Families of rows that turns and mirrors carry onto each other, the same ones carrying the whole set onto itself: the rest of each named row's family, in list order
10 families of 4 rows
Zefa: [ -6.2 -18.3  -4.9   0.3  10.2  -1.0 -16.5   2.5  -6.7   3.6  20.8   4.4
  -7.0  27.9   3.3 -21.1 -10.4 -14.1 -21.0   5.5   4.9  -1.1  -1.9 -24.9
  -4.3   1.5  33.1  -6.3   6.1 -14.5 -20.4 -16.1]
kaz: [-13.8 -18.6  -9.0  -5.9   3.0  -1.4 -19.4  -3.7  14.9  11.4  22.9 -19.9
  -7.2   9.9  -5.4 -13.0  -4.6 -10.7  -6.7  10.8   2.8   6.1   6.3   2.1
  -4.2  19.8  11.2  19.5  11.7  12.0 -31.3   2.5]
gepe: [-25.2 -10.6  -7.3 -14.3   7.5  -3.6 -27.0  12.7   0.0   9.0  13.7  -6.5
  -3.5   5.4  13.0  -8.8 -32.1  -0.5 -12.7  -4.8   8.9  23.0   2.9   4.7
 -19.0  -3.0  27.7  21.8  15.9 -12.8 -16.0  -3.0]
sipu: [-10.7   2.1 -18.1 -11.1   4.2 -15.9 -13.6   7.8  -6.8  15.2  37.2  -9.7
  -6.6  -6.0  -6.7  -7.8 -13.9 -11.0 -14.9 -12.7   2.8  -2.5   4.4 -25.1
 -11.5   4.4  32.2  17.8  18.0  -7.8  -8.9   5.3]
detan: [ -8.2  -9.8  -7.4  -7.2   7.3  -5.5 -26.3  -2.8   9.7   8.9  19.4 -19.7
  -7.8   4.8  -3.3 -23.8 -10.6 -11.5   3.9   9.9  -7.2  -2.9  -0.9   0.2
  -4.5  15.3   9.4  16.3   3.8  10.2 -22.6   2.1]
kivo: [-27.5 -16.6 -11.5 -18.3  11.0  -2.3 -18.2  13.1   2.5   4.0  18.5  -3.9
   4.0  -4.8  17.3 -19.5 -22.0   5.4  -7.8   2.4   8.2  19.8   4.0   7.7
 -19.2   3.0  14.9  11.1   8.6 -10.2 -19.4  -3.1]
lop: [-28.5 -16.0  -4.5 -12.0  10.1   1.7 -26.5  20.4   5.3   1.6  13.2 -10.2
   1.9  -0.7  13.0 -17.3 -24.9   5.7 -10.4  -4.5  15.1  12.8   1.8  -0.3
 -19.2  -0.1  28.1   7.6  26.3   0.0 -16.7  -0.5]
Foref: [ -6.4  -1.8 -11.1 -10.6   5.3 -10.5 -27.4   8.0  -1.9  14.7  34.1 -10.4
 -12.7  -4.0   1.8 -10.3 -11.9 -10.1 -11.9 -11.1  11.1  -6.2   1.3 -26.7
 -10.6   3.3  44.4  18.6  17.2  -6.7  -3.7  -8.6]
zek: [-22.8 -16.3  -2.5 -20.4   6.3  -1.0 -25.2  13.8  11.3   3.4  23.5  -8.6
   9.8   7.4  16.1 -14.7 -25.7  11.2  -8.4 -11.7   6.3  16.4  -2.6 -13.4
 -15.2  -1.5  19.4  13.2  13.7  -0.4 -17.0  -0.3]
fasur: [-24.4 -16.6 -10.2 -19.1   9.3   4.1 -21.2   9.4   5.4  -5.1   7.6  -4.4
  -1.0  -2.8  13.3 -14.8 -26.7  -5.7 -14.9  -0.4   5.7  15.4   0.4  -0.6
 -27.7   0.4  13.4   9.5  16.6  -9.5  -7.5  -7.5]
Lasaf: [ -6.5  -3.8 -12.8  -8.8   5.3 -15.2 -12.3   3.5  -8.4  16.6  36.3   2.2
  -2.6  -5.5  13.2  -6.7 -15.4  -5.8  -7.7 -12.8  16.3   1.3   4.4 -17.2
 -17.3   0.7  39.6  20.1  16.5  -7.8 -17.6   3.0]
Ver: [ -4.4 -10.2 -13.2  -2.9  12.6   1.0 -10.8  -5.9  -9.6   4.1  30.6   0.2
  -7.5  20.3   0.0  -9.6  -6.4  -9.6 -21.9   5.7   5.6   2.8  -1.1 -21.6
 -14.8  10.9  28.0  -6.8  -5.2 -11.3 -13.4 -18.5]
bukel: [-15.0   5.0 -10.8  -2.9  -2.1  -3.1 -19.4  13.9   2.2   8.2  29.5  -7.4
 -15.1  -9.0   8.2 -13.8 -14.3 -17.2  -4.5 -10.5  19.5  -4.6  11.5 -18.3
 -10.9  -3.5  34.6  14.8  13.4 -13.8 -20.5  -3.0]
mosek: [-15.7 -19.3 -11.0  -5.9   9.6   4.6 -22.0  -8.5   9.2   1.0  18.0 -15.3
  -2.7  11.0 -11.9 -15.6 -12.8  -9.5 -10.7  15.4  -2.5   6.3   3.4  -6.3
  -6.8  16.6   4.9  11.8   4.2  16.3 -14.0  -3.4]
gobiz: [ -9.8 -16.7 -19.3  -7.3  10.0  -8.0 -20.7  -3.2   6.8  12.6  15.6 -11.2
  -7.6  17.8 -14.3 -14.7 -12.1  -8.9 -14.4   6.9  -7.0   7.3  -0.9  -6.5
   1.2  13.7   4.7  19.4   2.9  10.2 -27.3   1.1]
daz: [ -2.9 -26.8  -9.5  -8.4   5.1  -4.0  -9.2  -0.3 -10.1  -6.6  26.0  -0.8
  -5.1  26.2   8.2 -12.6 -10.5 -12.6 -25.0   3.9   0.3  -2.1  -2.3 -15.5
  -4.8   6.7  25.1  -3.2   2.7  -9.5 -12.5 -16.4]
rori: [ -5.3 -17.5  -6.9 -12.6   3.4   1.1 -23.6  -5.5  -6.3   5.4  26.3  11.9
  -4.9  28.0   5.4 -11.6  -9.1  -9.7 -19.6   0.0  14.9  -2.5   5.0 -21.1
  -5.5  -1.8  28.0   6.1   0.8  -9.9 -17.7 -21.1]
pinid: [  4.7 -22.3 -11.0   0.8  11.8  -2.0 -14.0  -3.3   3.4  -0.1  29.7   2.8
  -5.0  22.9   1.1 -10.9  -2.2 -12.9 -20.7  -5.9  -0.3  -1.8   1.7 -16.3
 -19.9  10.7  19.5  -9.8  11.3  -4.0 -21.6  -5.3]
giko: [-20.3 -16.1 -11.4  -5.2  14.4  -7.5 -18.0  13.5  20.0   6.6  21.0 -21.6
  -9.1   7.7  -9.6 -21.5 -11.6  -6.9  -1.7   8.7   4.5   0.8   9.0  -0.3
   1.3  17.7  15.5  13.5   4.7   6.2 -27.3   1.3]
Suku: [ -3.8 -11.6 -11.9   1.6  13.3  -0.9 -16.3  -7.7  -5.7   2.5  30.2   6.7
 -10.5  30.0   8.7 -19.8 -18.2 -10.9 -17.0  -0.7  12.0   4.6  -7.5 -16.5
 -10.1   9.7  27.2   2.5   0.9 -18.2 -15.5 -11.7]
Vigu: [ -6.4  -3.2  -1.5 -10.8  -2.5 -15.9 -14.6   9.5  -8.4  21.9  25.4  -3.6
 -12.1  -4.6  -5.9  -0.1  -3.1  -4.3 -10.6  -7.1  -0.6  -2.0   4.6 -24.2
  -9.2   1.6  34.5  12.8  17.3 -10.2 -16.4  -9.2]
zigov: [-13.0   2.7  -8.6  -6.4   5.3  -6.9 -14.7  -0.5  -6.3  20.0  26.7  -5.5
  -9.0 -11.5   3.2 -13.0  -9.7  -7.4  -2.6  -2.8   8.1  -5.8   3.9 -23.1
 -12.0  -3.8  41.4  24.5  22.0  -2.9 -15.4  -6.2]
molem: [-26.3 -18.2 -10.2 -13.0  12.9   4.4 -25.7  23.1   5.5  -1.1   4.5  -6.9
   0.2   2.4  12.1 -20.7 -18.2  -2.2 -16.1  -3.7   7.1  19.8   2.5   0.1
 -17.8  -2.5  24.3  10.9  18.1  -9.9 -23.5  -4.3]
Gigig: [-24.6 -18.9 -15.7 -10.2  10.4   0.9 -24.2  15.4  12.7   3.0  13.2  -1.0
   3.5   6.0   7.0 -18.0 -21.9  -3.5 -13.8   4.9  13.7  22.1   5.8   5.0
 -26.5   9.3  26.5   3.7  24.8  -0.3 -16.2  -5.0]
dited: [  3.3 -17.7  -9.7  -6.0  22.5   7.1 -17.6  -8.7  -9.4   3.9  16.6   1.1
  -9.5  23.5   1.0 -21.0  -7.0  -0.8 -18.2  -2.2   5.9   7.5   1.7 -19.8
  -7.8   7.1  27.0  -4.4   1.1  -6.6 -11.2  -9.4]
Viv: [ -4.5 -16.5 -18.0  -4.4  10.1  -7.0  -8.2  -4.4 -10.3   0.7  22.2   2.4
 -19.3  26.9  -4.8 -18.5  -8.6 -18.1 -21.0  -2.2   4.4  -5.8   0.0 -15.4
  -0.8   6.9  24.2  -0.6   6.8 -15.3 -18.8  -5.4]
kelid: [-21.1  -6.0  -5.7  -6.2   1.5   4.6 -21.4  -0.7   9.0  12.5  14.4  -8.9
 -10.5  13.4 -14.3 -13.4 -12.6 -19.8  -9.3  18.9  -4.0   6.8  -6.8  -6.6
   2.3  14.5   9.8   9.0  15.9  -3.5 -22.5   2.1]
Lusaf: [-14.0 -21.3 -14.6 -12.9   9.6  -9.8 -27.5  -3.4  13.3  10.5  14.5 -14.6
 -11.3   9.1  -8.5 -26.6  -8.3 -13.0  -6.2  12.0  -0.7   2.1  -0.1   2.9
  -0.4  14.9   7.3  15.8  19.5   2.5 -18.7   4.1]
Namet: [-17.6 -20.2  -8.5  -1.0   7.0   2.5 -15.3   0.8  13.7   9.0  16.2 -14.4
  -6.1  10.9  -8.9 -17.2  -8.2 -12.0 -10.6  18.7   4.2   1.1   2.7  -4.2
   2.1  19.5  10.1   6.8   5.6  11.5 -25.1   6.0]
zed: [ -2.9   2.1  -9.5 -16.6   0.1  -6.2 -18.0   9.8  -9.8  15.4  32.6 -15.8
  -9.2 -13.9   0.5  -1.2 -16.4 -12.1 -13.6  -2.8  19.9  -0.5   4.1 -13.3
  -4.6   6.6  33.0  17.8  17.1  -4.5  -9.8  -5.2]
guro: [ -5.2  -5.4  -6.3  -6.5   1.5 -15.1 -12.4  17.3  -2.3  10.0  29.6  -3.9
   0.9 -13.5   6.6 -14.0 -15.9  -8.1  -3.3  -9.9   8.6  -6.2   7.0 -22.0
 -19.3   6.7  39.9  17.5  14.4   0.6  -8.7  -4.5]
Feri: [  0.1 -22.4  -7.0  -2.6   7.6  -0.4 -17.2  -8.4  -5.6   1.1  24.3   0.1
  -9.3  30.2  -2.7 -10.3  -5.1 -16.2 -21.7   0.1   7.3  -1.1   0.5 -15.8
   0.4   0.3  27.4  -4.9   7.7  -9.2 -20.8 -11.8]
Retu: [-22.0  -8.5  -0.2 -10.1   9.1   1.2 -28.0  19.5   6.7   6.0   8.4 -17.6
   0.2  -7.0  11.4 -19.3 -30.3   0.3  -9.5  -1.0   5.8  12.5  -4.6   2.3
 -18.1   0.5  27.9  13.8  14.9  -4.9 -10.2  -7.5]
kar: [ -9.8  -2.4  -8.4  -7.5  -2.3  -4.8 -12.4   9.5  -5.2  17.4  30.7  -1.4
  -8.0 -13.5   5.0  -3.6 -10.0  -2.5  -9.9 -13.5  12.6   2.6   5.4 -22.2
  -8.2  -6.1  39.8  17.2  16.1  -5.2 -19.4  -4.6]
sedo: [ -7.8 -14.3  -6.6  -1.6  11.9   0.6  -8.6  -7.7  -4.2  -6.6  21.4   2.5
 -11.6  26.9  -6.3 -21.1 -12.8 -18.8 -15.2   7.4   8.8  -9.8   5.3 -13.7
 -14.0  11.1  24.5  -2.6   7.6  -8.2 -13.6 -17.7]
memu: [-19.7 -16.3 -11.0 -11.2  13.5  -2.5 -21.4  16.5  -1.1   2.0  15.6 -11.4
   0.7   1.2  14.6 -21.5 -26.5   9.3 -19.5  -7.3  12.4  18.9  -6.4   3.2
 -24.0   4.8  23.8   9.0  18.1  -3.2 -23.9  -9.7]
tero: [-13.2  -6.0  -6.0  -9.8  -4.2  -8.6 -11.4   5.7  -3.2  17.2  41.8  -5.5
  -7.1  -6.3   1.5  -3.1 -12.3  -5.3 -11.2  -6.4   9.5  -5.6   9.8 -27.2
 -11.6   4.4  36.6  18.0  22.3   0.5 -16.4  -6.8]
raz: [-27.8 -26.7 -11.3 -11.9  18.8  -5.9 -20.1   9.3   7.3   5.3  12.8  -2.0
   6.6  -2.0  15.4 -18.0 -20.5   3.3 -15.1  -4.4   6.6  10.0  -0.6  -0.3
 -20.1  -6.4  29.1   6.8  10.7  -9.4  -6.9   3.3]
fesep: [-21.3 -14.3 -19.2  -1.7  -0.3 -10.3 -19.5  -6.2   4.0   7.2  24.8 -13.3
 -16.5   5.0  -8.9 -17.8  -9.9 -10.6  -3.4  15.7   6.7  -3.4  -7.0   5.6
   2.3  15.1  12.6  10.2  11.1   9.7 -21.2  -1.7]
tif: [-18.2 -20.5 -13.1  -3.5  10.8   0.1 -22.7  -3.7   6.9  11.6  18.8 -18.2
 -10.2   6.6 -12.0 -18.1  -9.1 -21.0 -11.6  14.6   1.8   5.9  10.8  -5.0
   1.1  17.9  15.4  21.2   6.2   4.9 -18.4  10.0]

Which other rows belong to the same family as kaz? Zefa, molem, tero
Which other rows belong to the same family as guro? gepe, gobiz, sedo
Which other rows belong to the same family as daz? zigov, memu, tif
Which other rows belong to the same family as giko? rori, Vigu, Gigig
Which other rows belong to the same family as Suku? sipu, detan, fasur

Families of rows that turns and mirrors carry onto each other, the same ones carrying the whole set onto itself: the rest of each named row's family, in list order
4 families of 4 rows
gifid: [-11.8  18.1   3.8 -11.5  -0.1  -3.5   3.7   2.2  15.1  12.2  18.6   9.1
   7.8   7.2  -6.3  -4.6   8.4  -6.4   6.7  -1.5]
dak: [  7.9 -18.5  12.7   1.2 -13.3   5.0  -0.7  12.9 -12.7   0.2  12.3  -1.5
 -10.8   0.7  -1.3   1.1   0.1  -8.2  -4.8   4.9]
Mot: [-13.5  22.3  -2.9  -8.4  -6.0  -1.4   2.2  -2.1   8.8  12.5   4.3   3.2
   0.0   3.2  -7.3  -3.7   5.2 -11.9  13.2  -1.1]
tagir: [-9.0 22.3 -3.9 -2.7 -8.9 -1.3  8.3  2.1 15.0 12.0  9.7 12.8 -1.2  1.7
 -7.3 -7.2  2.7 -4.3  9.4 -6.1]
tesut: [ 13.9   3.6  -4.8 -11.2  -8.3   1.7  10.2  22.1  27.2  -4.6  13.3  -7.0
  -7.6   0.3  -7.1   4.6   5.9   0.2   2.1   9.5]
fot: [ 14.4   5.4  -8.3  -7.7  -9.8   5.7  14.5  22.2  12.0   0.5  19.1 -10.9
 -13.7  -0.7  -0.4  -2.7   7.2   4.4   3.5  11.7]
ler: [ 11.8   6.3  -8.8  -6.4 -18.7   6.5   7.1  27.7  16.8   1.0   6.7  -6.0
  -9.8  -4.3  -2.0  -3.0   2.9  -9.1   5.7  10.1]
mumo: [ 12.8 -19.7  14.6   2.9 -14.6   2.4  -4.6   6.4   5.0  -1.9  12.3   2.9
  -4.0  -5.1  -6.8   8.9   4.1  -2.0  -4.6   6.0]
Falus: [-12.3  19.1  -3.9 -12.2   3.7   1.6  10.8   5.6   4.4  15.0   5.6   1.7
   1.2   6.9  -4.2 -14.2   7.0  -4.8   4.8  -1.7]
ranot: [ -5.7  -1.7   2.7 -10.6   7.0  -0.8 -10.3  -5.0   4.2  -2.1  -9.7   9.3
   6.8  -7.6   7.0   5.5   3.6   0.0   7.2  -4.7]
Rok: [ -4.2  -7.6   3.4 -12.2  -0.2   4.2 -10.5  -8.2   5.0   0.7  -2.9   3.4
   1.1 -12.1  18.7   0.1  -2.3   1.5   4.7  -2.0]
rini: [  0.5 -23.2  18.6  -1.4  -7.6   5.4   8.1   9.6  -1.9   3.6   4.7  -4.8
 -11.4  -1.2  -2.1   7.3   8.3  -1.2  -5.7  -0.2]
Mesu: [ -6.0  -6.6   3.6 -11.9  16.1   8.3  -2.9  -9.7   3.0  -5.7   4.0   2.0
   2.9  -5.4   4.1   5.4   3.0   6.5   8.0  -6.1]
Posu: [  6.7 -21.5  16.9  -3.9  -7.1   9.7   5.3  16.1   0.6  -1.2  16.2   0.5
  -6.8  -5.9  -4.6   2.3   1.2   3.2 -11.1   2.8]
tuma: [ -2.8  -2.4  -3.6  -8.3  11.0   5.4  -1.6  -7.6  -3.3  -4.0  -6.8   1.1
  -0.8 -10.9  10.7   0.1  -4.1  -4.2   4.7  -1.4]
tebe: [  8.7  13.8  -7.7  -8.1  -9.7   7.5   4.7  23.9  17.0  -4.6  13.7 -10.5
 -12.2   5.4  -4.8   0.2  12.6   6.8  -0.9   5.2]

Which other rows belong to the same family as tuma? gifid, dak, tesut
Which other rows belong to the same family as Falus? ler, mumo, Mesu
Which other rows belong to the same family as tagir? Rok, rini, tebe

